Where one turn sends some rows of the set: a few examples, then the rows asked:
gug: [ 45 -11 -16 -20   4 -18   4  10  -9  -4  37  -1  -2   1  24 -35 -10  -7
   8 -17  -9  23 -26   9 -28]
tarom: [ 29   7  -3   7  -4 -32 -12  10  45  -5  -3  16  15 -38  19 -14  -4 -27
  20   4  18  32  -5   8 -20]
vuge: [-25  23  23  21  50   0  -4 -23  17  -8  11   4  39  36  -4  26  44 -36
 -16 -12 -11  -9  -9   8  12]
bofe: [ -9   1  40  -7  18   4  16 -11 -29   4 -19   8  22  32  -1  36  39 -25
 -27 -25  -6 -45 -17   4  12]
lovaz: [ -4  15  23 -16 -17 -18  12  23 -11  38 -14  45 -19  20  -5 -16 -11  -1
   4  18 -10  -4 -36  -4  55]
Donul: [-17  -9   5  22   0  -3 -20  26 -13  18  -9 -43  -1  10  27 -12  17  -2
  12  -3 -64 -18   9   7  20]
zibo: [-10 -13  -9 -50  17  16  40  -7  -1  18   6  22 -25  12 -28 -12 -22   9
 -29  -8   2 -17 -17 -11  31]
mili: [ -3 -15   3 -50  20  12  50 -15  -7  25  -8  23 -13  15 -32 -14 -23   9
 -14   4  11  -8 -14 -13  24]
Tid: [-18  -7   4  10  -1  31 -29  40   4  -6  20 -24 -37   0 -15 -20   8  16
  33  12 -13  13 -15  11   2]
Guzig: [ -5  16  26   8  50  12  29 -22 -17 -17 -14  24  33  18   1  42  27 -22
 -21 -26   5 -21   1  11  -2]
zave: [-22  -8  10  -8 -16  28 -36  48  -9   9  11 -13 -29  -6  -2  -3  15  -6
  15  27  -4 -16 -15  13  -6]
medoz: [-21  10  46  42  18 -14   0   5   0 -16 -47  -5   8  12  -2  38  15  -5
  15 -22  16 -18  28   5  15]
zukad: [-27  29  -9  17  38  -2 -22  -5  32 -15  23   7  24  17  19  17  47 -35
   7 -11  -8  -1 -13  30   8]
zab: [-24  -5   3  -6   4  27 -36  45  -5  14   4 -30 -30  -1  -4 -26  16   0
  26  16 -12  10 -19  11  -5]
Nipi: [-10  17   2  13  47  -2  31 -42  -2 -21   8  12  33  -4 -19   2 -19 -21
   4  -4  15 -22  -2   3 -34]
til: [ 25  20  11  -5   5 -32 -16   9  32  -8  -5  20   8 -44  12 -19  -2 -23
  27  18  31  23  -2   2 -12]
riram: [ 32   3  -4  -2 -20 -40 -18   7  42   3   2  23  20 -30   0 -12 -10 -34
  22   4  21  15  -3  -6  -3]
Tilan: [ 33  -5  37  32   6 -19  10   1 -10 -21 -42 -13   9   1  13 -13 -23  11
   6 -19   6  -1  32 -18 -23]
duril: [ -4 -13  -7 -50  17  19  47  -6  -8  28   2   9 -26   9 -21   3 -19  19
   6   2  17 -15 -12  -3  35]
firif: [ -6  21  24 -22 -19 -15  25  -7 -12  36  -3  37 -10   8  -1 -39 -21 -12
  13  14 -29 -29 -31   1  28]
pef: [  3 -18  10   5  36   2  -4  -5  37 -16  -6  14  11  20  -2  34  24 -37
  -7 -26  36  49   3  -4   7]
Dolot: [-22   2  -9  33  39 -19  35 -46  15  -4  -4   6  21  52 -18   6  -4   9
  12 -19  -4 -10  10 -15  34]
Sir: [ 16   1  24 -14  -2  -8  15  22  23  19 -26  41  -1  26  -6  18  25 -26
 -20 -14  16  30 -20 -15  60]
kup: [-35   1 -24  27  34  20   5  -1  37   2  13 -19 -12  29 -21 -18  10  30
  26  10 -14  17   9   3  28]
Gov: [ -2  14  18 -21 -22  -5  21  11  -4  51 -17  37 -18  14   1 -15 -26  -1
  -3  17 -17 -18 -37   9  38]
bes: [-13  -3  10  23  -7  -8 -21  22  -6  25   1 -33   0  20  30  -9  27  11
   6  -7 -64 -16   9   4  24]
Tepeg: [-21   9  40  45  11  -7   5   5   3 -15 -58 -10   8   9   3  34  13  -8
  14 -18   2 -23  29  14  20]
Bab: [-18  -7  21   6   4  -9 -23  29  -9  15  -2 -37 -22  22  30 -15  17  -7
  13 -23 -59  -7  26  -5   7]
piv: [  5 -11   7   8  33   3  -2 -11  30 -24   1  18  12  27 -10  34  26 -34
  -5 -39  33  44   6  -3  20]
satir: [-19  -7  14  13  -2   1 -20  35  -5  11 -12 -44 -15  28  22 -10  28   0
   3  -9 -56 -23   9   2  22]
Vava: [  3 -17   0 -47  19  26  47  -1  -9  11  11  20 -21  15 -32  -7 -20   6
 -22  -7   1 -14 -14 -23  26]
dagil: [-16  30   0  33  42  -1  11 -33  15 -29   1   3  43   5 -10  17  25 -13
  -3 -10  22 -32  -5   3 -12]
Tuki: [ 53  -9  -9 -16 -13 -21   5   5   5 -17   9   9  -2   5  14 -42 -21  -4
  11 -13 -15  14 -21  -6 -34]
Pov: [-22  -2 -15  20  39 -23  40 -42  19  -7  -7   2  22  52 -25  -8  -2  11
   1 -24  -2  -9   5 -13  31]
pasav: [ 54 -14   7  -1 -15 -19   2  -5 -12 -10   6  14  -3   7  26 -36 -28  10
   7 -17  -7  20 -12 -14 -25]
fimas: [ 29   5  15 -14  -2 -39 -11   5  39  -9  -7  16   9 -40  14 -11   1 -27
  21  13  23  25 -12  -2 -20]

Vava turns into til
pasav turns into Tid
Bab turns into duril
And these:
zukad turns into bofe
Gov turns into Tuki
zave turns into firif
Donul turns into zibo
vuge turns into Guzig
kup turns into Sir
satir turns into mili
Pov turns into pef
Dolot turns into piv

Where one turn sends some rows of the set: a few examples, then the rows asked:
Duka: [ -3 -15 -43  19  33  -8  15  13  39  -5 -32 -21  48  38 -12   2 -11  22
   4  24  65  66 -27  17 -10 -29   7  14 -11 -11 -18 -29  25   7  11]
bato: [  8 -44  20  29   4  28   0  10  37  14 -26 -10  54  -6  -1 -26   2  67
  42  -6  -2  28 -23  11  -4  -6  16  20 -19 -22 -64  -7  26 -16 -11]
bero: [ -4  -7  35 -27  27 -13  34  -6  24   6 -43 -16  30  22  -3   1 -12 -25
  34   6   6   1 -28 -23   9 -21  23  41  32 -23  15 -37 -15 -33  42]
Nuzu: [ -2  -7  38 -29  28 -12  34  -9  23   5 -43 -18  31  21  -5   2 -12 -26
  33   5   6   2 -30 -20   8 -24  27  41  30 -24  14 -36 -11 -31  42]
narul: [ -1  31 -37  30  29  -4  47  13   1  -4 -24 -39  71  11  46  -2  -7 -12
  14 -30 -28 -12 -21 -29 -17 -11  31 -34 -29  19 -40  -6  16 -19  50]
mupo: [ -8 -23 -55  22  35 -17  25  35  42   6 -34 -14  36  36 -19  -2  -1  24
  10  32  71  43 -14   4   1 -24  -7  16   0   1  -6 -31  11   3  17]
tul: [-10   2 -15  28  27  25   5  18  14  -8 -41 -25  58  32  25  11 -38  -1
   0  22  22  82 -27  17 -20 -13  10  -9 -25 -14 -37  11   2 -11  32]
Lesan: [  9 -24 -40  -9  28 -13  36  -3  47  11 -20 -24   4  -4  10 -21   6  30
  -2   5   3 -20 -25  -8  -5 -55 -29  -2  -5  45 -27 -43  16   8 -30]
vuko: [ -7  -5  40 -25  28  -7  35  -2  20   8 -46 -16  29  19   2   3 -15 -30
  34   9  -1  -1 -27 -25   9 -19  22  37  31 -21  15 -30 -19 -36  48]
Funo: [ -7  17 -54  32  32 -19  60  38   8  11 -27 -31  54  10  37  -6  10  -3
  23 -19 -13 -41  -7 -44   0  -6  14 -28 -15  31 -25 -15   3 -21  55]
lufe: [ -4  11 -65  28  35 -32  62  33  17  11 -23 -29  51  10  21  -9  21   5
  25 -19   2 -44  -8 -43   3 -12  15 -20 -11  31 -18 -27  15 -13  45]
Goni: [ -2  -4  40 -27  28 -10  32 -12  21   2 -43 -18  33  22  -2   2 -16 -26
  29   4   2   7 -30 -20   6 -25  27  39  29 -27  15 -35 -11 -32  42]
sivi: [ 14 -15 -30 -11  29  -4  28 -23  45   0 -18 -29  16  -2  14 -20  -6  25
  -7  -4  -4   3 -34   4 -17 -60 -16  -6 -17  34 -36 -40  26  12 -36]
punoz: [ -2  -3 -28  21  31  11   6   7  27 -10 -34 -24  58  37   6   8 -26  11
  -1  18  43  82 -30  21 -18 -25  16   3 -22 -17 -31 -12  21   1  18]
ruv: [ -5 -53  14  40   4  23  14  52  32  30 -36  -1  35 -12   2 -30   8  63
  49  11  -7  -4  -6 -12  12  10  -9  16  -6  -5 -51   2  -7 -33   8]
zigen: [  7 -50  10  29   5  18   3  16  43  18 -26  -6  47  -5 -13 -32  10  73
  44  -2  10  19 -20   6   2  -8  10  28 -13 -20 -57 -17  26 -14 -14]
Gisa: [-10 -15 -11   6  21  17  37  25  20  16 -35 -23   2 -13  47 -13 -20   2
  -2  17 -42 -19 -14 -20  -6 -27 -41 -30 -15  52 -39   2 -29 -21   4]
mavog: [-18 -27 -53  32  33 -14  31  57  36  14 -42  -8  26  33 -11  -3  -1  20
  15  43  62  27  -4  -8  11 -11 -19   9   6  10  -2 -19 -11  -9  31]
Rogon: [-19  -2 -14  35  26  26  13  42   9  -1 -47 -18  48  28  30  10 -40  -8
   3  32  15  67 -15   4 -12  -1  -3 -16 -20  -2 -33  22 -23 -25  47]
dopim: [  3  13 -67  24  35 -35  58  19  23   6 -18 -32  57  13  15 -10  21  10
  22 -26  12 -35 -16 -37  -4 -22  23 -15 -13  25 -18 -39  30  -5  34]
mog: [ -3  -2  42 -26  27  -6  33 -11  20   3 -46 -17  35  19   1   3 -17 -29
  31   5  -1   8 -31 -19   6 -23  29  37  26 -26  12 -33 -13 -35  44]
tum: [ -6  24 -44  33  28  -9  52  29   2   4 -27 -33  61   8  46  -3  -2 -10
  20 -22 -25 -27 -13 -38  -8  -4  22 -35 -24  26 -33  -4   4 -23  57]
Zek: [ -8 -46  26  40   2  33   9  44  27  24 -37  -3  41 -11  10 -27  -2  56
  47   8 -17   6  -7  -9   7  12  -2  10 -14  -9 -58  13  -8 -37   9]
Fulim: [ -5  -6  38 -26  26 -11  34  -2  23   6 -46 -14  29  19  -1   2 -12 -26
  33   9   2  -2 -27 -24  10 -20  23  39  31 -23  16 -34 -17 -34  44]
Nofu: [ -4  -6  -2   2  19  27  28   5  17   5 -33 -28  15 -12  55 -11 -31  -1
  -9   7 -50   1 -23  -8 -16 -31 -27 -32 -24  42 -51   5 -18 -19  -1]
Zemek: [  2 -39  29  33   1  37  -1  18  30  14 -31  -9  54  -8   8 -27  -7  60
  42  -2 -15  28 -22   6  -6  -1  14  14 -22 -20 -67   4  15 -25  -3]
Tosab: [  7  30 -42  24  31  -8  42  -1   7  -8 -19 -40  76  14  40  -2  -4  -5
  13 -37 -18  -4 -26 -22 -19 -19  39 -29 -30  10 -41 -16  31  -9  39]
Rotu: [  5  -1  -1  -3  21  25  21 -16  23  -4 -26 -32  23  -9  50  -9 -31   4
 -13  -2 -43  16 -34   3 -25 -43 -14 -28 -30  33 -54  -4   4  -7 -13]
rede: [  0 -29 -39  -2  28 -13  44  19  42  19 -26 -20  -5  -9  16 -22   5  25
   2  15  -5 -34 -13 -19   3 -43 -41  -6  -1  53 -21 -34  -5  -3 -16]
pano: [ -5  -1  43 -26  26  -5  32  -9  18   4 -45 -19  33  18   3   3 -18 -29
  31   6  -3   6 -31 -21   6 -21  26  37  28 -25  11 -31 -17 -36  45]
zan: [ 10  27 -52  20  33 -19  45  -6  16  -8 -16 -41  73  17  27  -5   6   3
  15 -35  -2  -7 -28 -20 -19 -26  40 -21 -27  12 -35 -30  42  -1  29]
Zeva: [-25 -12 -23  40  27  16  23  63  13  11 -50 -12  36  27  24   8 -28  -2
   9  41  21  45  -3  -7   1   6 -18 -13  -9   8 -20  20 -34 -30  53]
dar: [  9  20 -64  20  35 -30  52   2  22  -2 -14 -36  64  16  16  -8  16   9
  18 -33   9 -21 -22 -26 -11 -27  32 -14 -19  17 -25 -41  41   1  27]
zur: [ -6 -24 -27   6  23  -1  45  32  31  20 -33 -17  -6 -11  30 -18  -5  14
   1  20 -24 -33  -8 -25   3 -31 -47 -19  -4  59 -28 -15 -24 -16  -1]
dur: [  1 -55   5  30   7  11  12  31  45  25 -27  -5  38  -6 -16 -32  16  75
  47   3  14   2 -13  -2   9  -5   2  27  -7 -11 -49 -17  16 -18 -10]
gited: [-24 -21 -40  37  31  -1  31  69  23  17 -48  -7  24  30   7   1 -12   8
  14  46  41  27   1 -13  11   0 -24  -3   1  14  -9   4 -29 -23  47]
tikuv: [ -3 -41  30  37   1  39   3  31  26  17 -35  -6  50 -10  13 -25  -9  55
  43   4 -21  20 -15   0   0   7   7   9 -18 -15 -67  14   0 -32   6]
Dutu: [ -6  -4  43 -25  25  -7  34  -5  17   5 -46 -18  30  18   5   3 -17 -28
  32   8  -4   3 -28 -23   7 -19  25  36  30 -24  11 -29 -19 -37  48]
pasos: [ -5 -56   7  37   5  13  15  43  39  28 -33   0  34  -9 -10 -31  14  70
  51   9   8  -7  -7 -10  13   1  -6  22  -4  -8 -47  -9   3 -26  -1]
Rab: [ 13  -6 -15 -11  24  12  20 -28  33  -5 -20 -34  23  -5  32 -12 -20  15
 -12  -7 -23  17 -39   9 -25 -55 -10 -15 -26  29 -50 -25  23   5 -30]

dopim turns into dar
Nuzu turns into Goni
mavog turns into mupo
And these:
bato turns into Zemek
Rotu turns into Nofu

